(in the rows, 128 means zero)
One turn sends every row of this set to another row. A few are shown first. Where does it send the rows asked after them?
q406: [129 102 162 137 122 121  89 155 157 125 110 131]
q693: [126 141 135 134 142 123 111 163 135 130 130 123]
q265: [112  97 140 159 156 122  89 133 134 124 131 118]
q865: [130  99 169 131 131 127 106 147 161 130 105 131]
q442: [138 101 160 135 120 123  93 153 157 126 114 133]
q823: [106  94 144 158 164 125 101 131 134 115 126 131]
q957: [112  97 141 161 146 126  91 125 141 121 135 124]
q728: [127 138 132 133 143 125 111 145 123 128 127 113]
q49: [107 113 145 119 146 105 130 141 143 122 106 141]
q76: [132 102 160 132 121 129  90 148 152 131 111 126]
q471: [121 133 168 137 152 108 129 125 149 116 131 120]
q677: [125  98 171 132 141 120 113 141 134 102 139 150]
q107: [127 144 135 128 147 120 110 153 132 131 132 125]
q551: [120 143 130 130 148 126 112 155 136 124 126 128]
q260: [137 104 166 126 128 123  89 153 154 119 112 132]
q458: [131 105 164 129 122 122  89 147 158 128 113 135]
q296: [129 138 129 133 145 120 114 158 131 128 127 123]
q266: [121 120 165 145 156 113 134 127 152 116 138 117]
q989: [110 102 141 164 159 115  90 141 137 119 133 121]
q798: [116 126 171 151 153 112 128 126 151 117 132 117]
q488: [130 139 146 131 151 132 123 154 128 124 129 124]
q641: [123 125 165 150 156 110 124 129 153 109 139 112]
q635: [109 118 137 119 143 104 128 143 155 119 109 135]
q329: [113 101 141 167 156 115  91 133 141 117 130 120]
q834: [127 136 132 131 143 131 111 154 129 134 131 121]
q571: [120 104 166 133 148 117 111 131 134  98 142 150]
q466: [110 108 151 115 145 102 123 134 151 120 109 145]
q929: [108 114 144 120 140 112 134 137 148 115 107 139]
q720: [110 102 145 159 159 114  86 129 137 119 132 123]
q901: [112 100 146 160 164 116  90 133 148 119 134 121]
q583: [138  98 155 123 123 124  97 149 152 136 117 127]
q287: [125  97 162 130 139 117 107 143 138  93 136 149]
q457: [127  94 168 130 143 118 116 137 132  95 132 143]

q693 -> q406
q107 -> q458
q798 -> q49
Now find these:
q76 -> q265
q296 -> q442
q457 -> q266
q551 -> q260
q583 -> q957
q865 -> q823
q466 -> q571
q635 -> q287

One turn sends every row of this set to another row. A few are shown first. Where does it send the rows asked after them?
q744: [124 134 100 138  98 116 117 105 130 133 151 114 136 164 121]
q70: [146 146 113 132  94 137 140 129 154 119 141  82 143 127 131]
q110: [114 122  84 154 127 117 133 119 169 136 147  99 126 146 136]
q830: [130 138 101 144 120 115 154 141 156 146 123 101 127 146 122]
q234: [111 141  85 124 106 122 141 125 164 142 116  98 126 153 131]
q405: [146 146 118 139  83 128 131 141 148 118 140  93 143 144 132]
q774: [109 133 102 119 102 127 128 114 139  98 139  98 119 139 142]
q121: [119 131  88 132  87 139 129 107 128 119 149  91 106 134 144]
q140: [145 135  80 149  85 116 128 119 146 135 137 106  98 122 115]
q150: [111 140  98 161  99 127 147 102 148 153 143  84 113 140 124]
q231: [136 122  98 143 107 109 136 150 149 129 166  83 121 135 109]
q890: [114 132 110 141 130 119 145 121 148 136 138 100 139 138 145]
q336: [130 134  99 154 107 103 131 139 151 107 163  85 126 141 106]
q949: [134 144  90 149  99 119 131 120 170 133 147 119  98 143 106]
q188: [110 136 103 116  95 122 123 114 148  95 142 100 125 137 131]
q399: [131 111  99 166  95 123 134 129 148 129 123  81 125 122 139]
q148: [113 131 115 142  93 112 136 120 146 136 116  99 116 111 139]
q79: [127 127  96 138 101 119 114 101 135 138 135 113 133 161 118]
q436: [146 142 120 134  90 136 137 138 149 120 141  94 145 133 126]
q414: [129 118  98 151 102 134 126 100 123 133 131 102 113 142 107]
q617: [123 144 102 140  97 104 114 110 131 131 148 111 137 161 122]
q364: [ 97 128  97 137  87 113 126 111 145 153 139  86 116 131 135]
q842: [134 144 107 128  91 131 138 113 133 130 139  75 125 112 118]
q495: [137 127  92 149 104 105 132 145 151 114 168  91 125 138 111]
q573: [132 115 108 145  95 128 130 137 138 137 163  89 108 115 120]
q570: [127 148 100 148  85 132 127 127 169 128 150 109 110 159 104]
q716: [106 136 113 128  96 124 117 118 154  94 140  99 123 139 125]
q634: [133 146  93 146  93 127 132 121 168 126 145 115 108 153  98]
q400: [117 127  85 132 110 120 132 136 179 129 133  84 129 131 141]
q671: [122 130  83 161  95 120 154 128 144 130 128  76 103 141 125]

q414 -> q573
q570 -> q405
Now find these:
q436 -> q744
q234 -> q830
q150 -> q399
q70 -> q79

